In the rows, 128 means zero.
Turns, then the turns between two rows, first turn first; the first pair answered:
J (before -> after):
[109 134 113 126 125 142 136 139 115 114 127 129 141 130 136 121 152 118
 134 116 130 130 138 119 120 115 141 142 124 142 149 145 106 107 130 141
 131 147 121 132 125 132 127] -> [122 130 109 131 121 141 138 136 117 111 126 137 145 127 132 116 146 124
 135 121 129 127 133 117 116 125 152 134 130 140 151 145 105 107 123 139
 128 144 125 135 123 132 124]
[131 128 138 111 104 118 117 131 122 155 119 111 126 120 149 154 128 128
 157 109 158 133 128 137 119 120 133 118 128 122 119 124 127 119 151 151
 112 129 101 115 117 112 120] -> [129 134 142 110 105 120 113 127 117 150 124 113 136 120 149 156 126 127
 154 108 157 131 117 137 121 109 128 125 129 122 119 125 128 119 156 146
 110 133 108 109 118 117 121]
[145 106 138 142 110 104 139 153 146 136 105 174 123 115 146 130 126 153
 105 126 106 135 153 108  89 139 151 126  98 157 124 144 160 146 107 122
 127 107 134 110 142 131 125] -> [144 107 136 135 109 108 132 154 148 134 108 168 118 108 149 133 135 152
 102 123 108 136 163 107  91 136 146 127  91 161 124 141 159 152 110 121
 137 111 131 108 139 131 128]
[137 151  87  99 118 133 171 143 102 130 106 134 133 129 141 133 125  96
 138 148 126 139 149 140 118 139 129 118  99 145 102 118 121 149 128 143
 146 118 150 121 114 115 134] -> [134 156  83  88 117 138 161 148  96 129 114 134 139 128 141 140 129  95
 130 142 132 134 142 140 118 131 124 126  97 149 101 117 127 149 133 138
 144 125 151 121 109 110 135]
C (before -> after):
[139 125 176 127 134 121 117  87 142 126  92 143 105 123 115 117  90 125
 148 140  88 112 137 136 134 159 116 105 113 107 115 125 169 165 161 121
 118 116 149 117 130 147 109] -> [106 128 100  92 163 156 112 132 114 101 123 114 101 117 113 135 149  99
 116 112 117 125 149 134 129  98 101 158 100 172 154 139 131 136 142 138
 153 156 145 125 145 143 135]
[135 145 136 113 154 132 108 135 127 122 139 123 141 138 137 149 120 134
 117 122 127 121 119 104 133 127 117 128 106 119 113 118 142 137 142 122
 138 140 125 111 138 140 134] -> [141 150 131 126 147 141 118 140 118 123 138 130 147 133 125 141 118 133
 108 112 128 124 105  95 123 119 124 138 124 118 122 120 139 129 129 124
 129 137 137 114 138 129 141]
[158 134 150 119 152 107 162 128 168 164 116 119 120 130 153 127 111 137
 130 139  99 123 164 141 125 160 124  75  92  79  78 148 190 133 133 109
 128 109  98 100 119 109 108] -> [123 147  61  96 176 152 154 177 131 134 145  98 123 119 138 127 173 102
  89 106 136 125 148 119 110  95 121 134 107 138 136 166 147  98 103 129
 145 145 104 120 123 102 132]
Z (before -> after):
[137 113 125 132 135 152 111 126 106 108 136 149 142 112  97 109 108 110
 130 138 124 113 120 106 125 128 128 137 151 126 125 123 133 110  88 125
 130 129 128 145 114 110 124] -> [123 125 139 104 134 152  98 135 107 105 139 140 140 112 106 131 107 115
 117 133 126 115 121 116 130 115 107 145 133 136 108 127 147 113 108 109
 140 144 127 133 123 120 125]
[153 130 162 176 113 117 146  97 140 133 113 143 146 128 115  99 106 142
 147 129 112 124 102 115 125 159 148 104 149  95 126 119 134 135 121 131
  94 104 139 132 122 119 113] -> [134 153 133 156 112 143 133 132 111 115 131 154 164 120 102  98 126 141
 120 102 125 119  75 101 117 118 127 154 158 118 151 132 134 118 112 124
  87 136 155 134 121 112 131]
[110 159 123  97 123 156 122 178 109 102 139 137 141 122 126 126 135 136
  90  98 151 118  84 117 130  86 106 173 138 144 131 135 140 121 130 115
 131 162 140 117 121 117 137] -> [108 144 173  81 119 124 112 140 144 131 122 118 106 133 147 162 121 149
 119 133 137 129 130 152 152 118 101 120 100 131  79 124 162 154 159 101
 153 145 124  95 128 133 129]
[129 137 175 119 118 120 158 133 125 124 125 121 125 142 123 135 153 128
 134 112 141 151 133 152 154 105 121  99  85 148 122 147 115 144 134 135
 120  96 123 111 138 146 142] -> [132 128 168 142 121 114 168 123 122 126 120 123 129 141 111 118 151 123
 147 115 133 152 131 141 150 116 140  91  98 138 136 140 105 134 127 145
 110  85 128 122 135 140 144]
L (before -> after):
[130 130 145 116 122 124 128 106 179 154 108 133 120 105 110 139 103 157
 149 120 154 148 138 137 151 141 121 125 113 114 114 117 127 134 136 121
 125 127 110 119 114 138 121] -> [118 122 124 115 136 129 132 112 176 151 115 118 115 112 110 147 125 149
 154 120 152 157 154 142 147 128 123 126 109 127 123 117 106 127 129 132
 140 128 103 124 116 138 127]
[111 144 149 146 134 136 132 158 135 131 147 118 152 136 130 117 127 117
 119 121 133  95 119 110 111 137 113 134 128 126 114 130 111 110 114 112
 107 131 145 130 126 112 123] -> [114 131 133 160 141 135 141 149 138 136 141 113 144 134 124 113 134 110
 135 127 130 101 129 106 112 146 128 124 131 124 124 125 104 107 110 125
 110 123 143 140 122 111 120]
[146 130 128 179 139 120 141  92 156 134 104 139 138 163 138 105 162 105
 128 146 110 132 165 163 115 132 193 100 116 105 110 104 131 123  87 160
 126 146 121 135 121 110 139] -> [112 162 131 116 145 148 104 132 140 117 128 133 145 158 148 145 168 113
  84 118 136 127 151 173 120  92 138 150  83 138  94 124 155 122 105 131
 142 188 134 106 138 114 153]
[117 139 139 109 133 114 115  76 155 120 138 167 169 105 151 141 128 136
 148 132 117 160 100 149 184 115 127 143  96 113 108 117 156 115 132 147
 134 131 130 130 128 113 124] -> [115 123 120 126 143 110 131  73 164 126 128 155 152 105 151 138 148 131
 166 139 114 168 118 153 179 119 150 123 104 120 124 108 134 108 117 155
 142 121 123 141 125 114 122]
Pairs:
(two turns a pair)
[103 128 160  89 146 137 120 119 123 132 149  82  96 138 131 141 109 139
 106 136 133 118 128 141 145 118  93 118  94 151  97 131 154 143 147  99
 165 123 126 118 152 126 120] -> [148 104 152 167 135 123 155  89 121 138 131  98 108 142 114 101 100 142
 140 150 109 114 117 113 130 145 152  83 143 115 130 119 126 138 115 122
 133  81 137 154 134 115 110] : J, L
[146 138 159 164 137 119 147 115 134 138 117 128 107 133 118 122  97 151
 138 138 103 129 134 141 143 134 138 111 137 111 112 142 149 126 130 118
  95  99 135 137 128 153 104] -> [124 154 133 134 136 146 135 155 108 121 133 132 130 126 113 130 111 140
 101 112 130 129 106 122 136  97 113 156 138 137 137 158 146 111 130 111
  98 130 150 137 132 147 119] : Z, Z
[105 148 107 110 131 144 117 146 123 117 128 126 144 117 120 130 151 108
 115  99 129 127  90 120 125  93 133 159 129 157 149 130 147 119 119 127
 111 164 131 142 139 129 122] -> [138 144 154 149 110 121 125 116 140 129 111 150 154 124 115 110 113 128
 138 114 103 118  77 121 130 134 146 127 148 111 127 120 166 136 128 123
  86 135 137 140 127 128 107] : C, Z
[144 112 155 139 118 114 120 100 140 147 109 132 126 146 141 124  82 139
 136 145 116 129 138 129 138 154 136 106 121  90 114 110 148 148 143 125
 123 122 129 107 130 133 127] -> [128 134 115 129 121 154 116 144 105 122 126 147 158 137 122 110 102 123
 104 108 140 118  92 105 121 116 126 165 145 110 162 129 141 118 126 131
 113 150 147 116 128 120 139] : Z, Z
[108 147 114 100 131 155 122 169 107 104 149 133 132 120 133 140 142 122
  97 103 142 122 106 122 126 105 107 165 128 148 132 145 147 118 130 124
 134 161 125 125 134 121 135] -> [128 100  82 154 151 132 151 129 123 120 134 115 111 121 126 121 158 106
 142 130 119 137 144 131 122 137 166 107 143 141 154 124  99 111 109 157
 144 116 103 146 130 127 130] : C, L
[123 137 170 124 117 125 101 120 117 129 108 130 141 117 165 152 118 141
 118 130 131 122 131 130 152 129 109 127 118 107  95 124 149 137 141  94
 137 130 136 116 129 111 102] -> [124 100  93 151 146 139 124 122 107 126 109 117 132 115 156 134 161 104
 127 129 134 133 158 123 147 117 149 119 137 133 147 119  93 114 105 131
 154 122 129 148 129 105 111] : L, C
[143 127 151 138 114 119 146  86 131 123 115 125 127 131 133 125 102 129
 134 147 104 114 134 114 137 143 142  98 135 118 125 120 139 171 145 102
 122 105 144 120 123 135 127] -> [126 133  87 120 133 154 141 117 108 106 135 119 125 117 120 123 141 107
 109 120 131 118 129 101 120 101 139 142 137 165 162 135 111 143 126 121
 138 127 142 131 127 125 146] : Z, L
[ 62 144 133 133 166 151 125 151  92 141 123 121 154 154  92 136 153 148
  81 107 135 115 148 145 104  85 111 195 129 138 140 148 136 152 129 109
 121 156 103 123 146 131 154] -> [ 68 114 100 161 178 143 140 134 102 144 111 118 142 159  92 123 170 133
 104 119 127 124 168 140  99  95 142 172 139 142 157 135 103 147 110 132
 127 140  94 139 144 128 152] : L, L
[124 117 100 124  99 137 136 165 143 136 121 122 121 109 130 139 177 118
 134 136 134 138 186 129 130 109  97 153 101 141 111 139 131 151 142 107
 162 146 108 133 138 130 138] -> [134 125 139 125  84 121 138 155 151 142 121 136 134 112 132 141 148 132
 129 141 122 129 171 127 138 126  91 153 101 115  89 140 153 161 159  93
 148 140 114 117 131 135 128] : Z, L
[128 136 120 163 106 145 113 130 103 105 131 133 145 114 132  97 118 129
 122 130 123 125  89 119 111 115 152 140 154 100 157 107  94 126 101 127
 103 138 151 158 154 113 126] -> [129 127 171 148 103 120 104 107 131 128 122 125 118 117 157 120 102 141
 146 152 112 135 121 150 129 147 147 108 126  83 105 101 121 154 125 112
 118 126 139 136 157 131 119] : L, C
[165 162 171 147  98 131 126 133 122 118 120 161 166 133 108 100  64 150
 113 125 111 104  89 105 116 145 118 139 156  83 132 124 168 130 137 110
  69 121 159 109 118 126 105] -> [151 173 192 115  98 135 107 136 129 120 121 156 161 130 127 119  59 154
 102 120 119 106  98 118 123 143 101 142 130  96 113 131 184 138 151 101
  82 132 155  90 125 134 110] : Z, Z
[134 130 100 139 112 157 123 147 100 117 123 125 139 111 117 123 139 110
 126 104 151 134 109 117 125 111 142 139 122 154 159 123 105 118  93 169
 150 132 136 137 125 108 144] -> [141 114 146 115 108 130 115 122 132 137 114 111 108 122 146 157 123 123
 150 128 144 144 155 157 143 141 135 102  82 144  98 111 129 149 123 153
 175 127 117 111 135 128 137] : Z, Z
[118 161 107 139 133 148 148 134 121  98 142 110 140 126 112 115 133 149
 109 125 144 125 105  90  69 131 146 153 145 115 179 166  90 130 122 167
 112 129 102  81 104 107 102] -> [129 152 149 155 123 120 156  99 137 118 122 109 133 129 119 116 108 164
 129 148 128 127 114 101  75 169 150 117 138  85 151 159 103 151 138 151
 101 106  93  79 101 110  91] : Z, L
[143 138 119 133  95  95 162 147 110 122 106 136 166 135 121 123 129 132
 136  99 130 138 107 121 128 112 154 101 135 146 131 141 113  95 122 106
 133 121 174 132 123 121 131] -> [124 141 123 101 101  96 150 154 111 125 112 121 145 137 134 146 135 130
 130  96 141 144 129 139 136 104 130 108 111 161 111 147 118  99 137  94
 153 139 160 118 127 133 139] : L, Z
[121 138 204 121 132 136 114 131 146 115 151 110 104 110 141 115 129 157
 131 132 129 143 126 132 126 111 137 117  72 121  85 137 114 146 131  73
 104 134 108 116 132 129 105] -> [120 114 130 144 158 149 135 143 133 105 152 100 101 109 119 101 176 130
 130 124 129 155 131 113 111  93 173 124  95 143 133 140  60 117  94 109
 108 133 105 148 128 122 115] : L, C
[130 151 163 133 143 105 134 115 121 127 127 134 121 133 123 123 114 145
 158 147 121 126 126 142 137 136 143 121 111 125 127 116 160 155 142 130
 117 108 131 143 141 131 121] -> [115 136 120 132 161 115 141 121 112 123 137 123 110 134 125 122 150 126
 162 139 130 133 145 143 129 115 157 124 107 153 152 116 134 145 124 144
 136 112 120 156 145 126 128] : L, Z
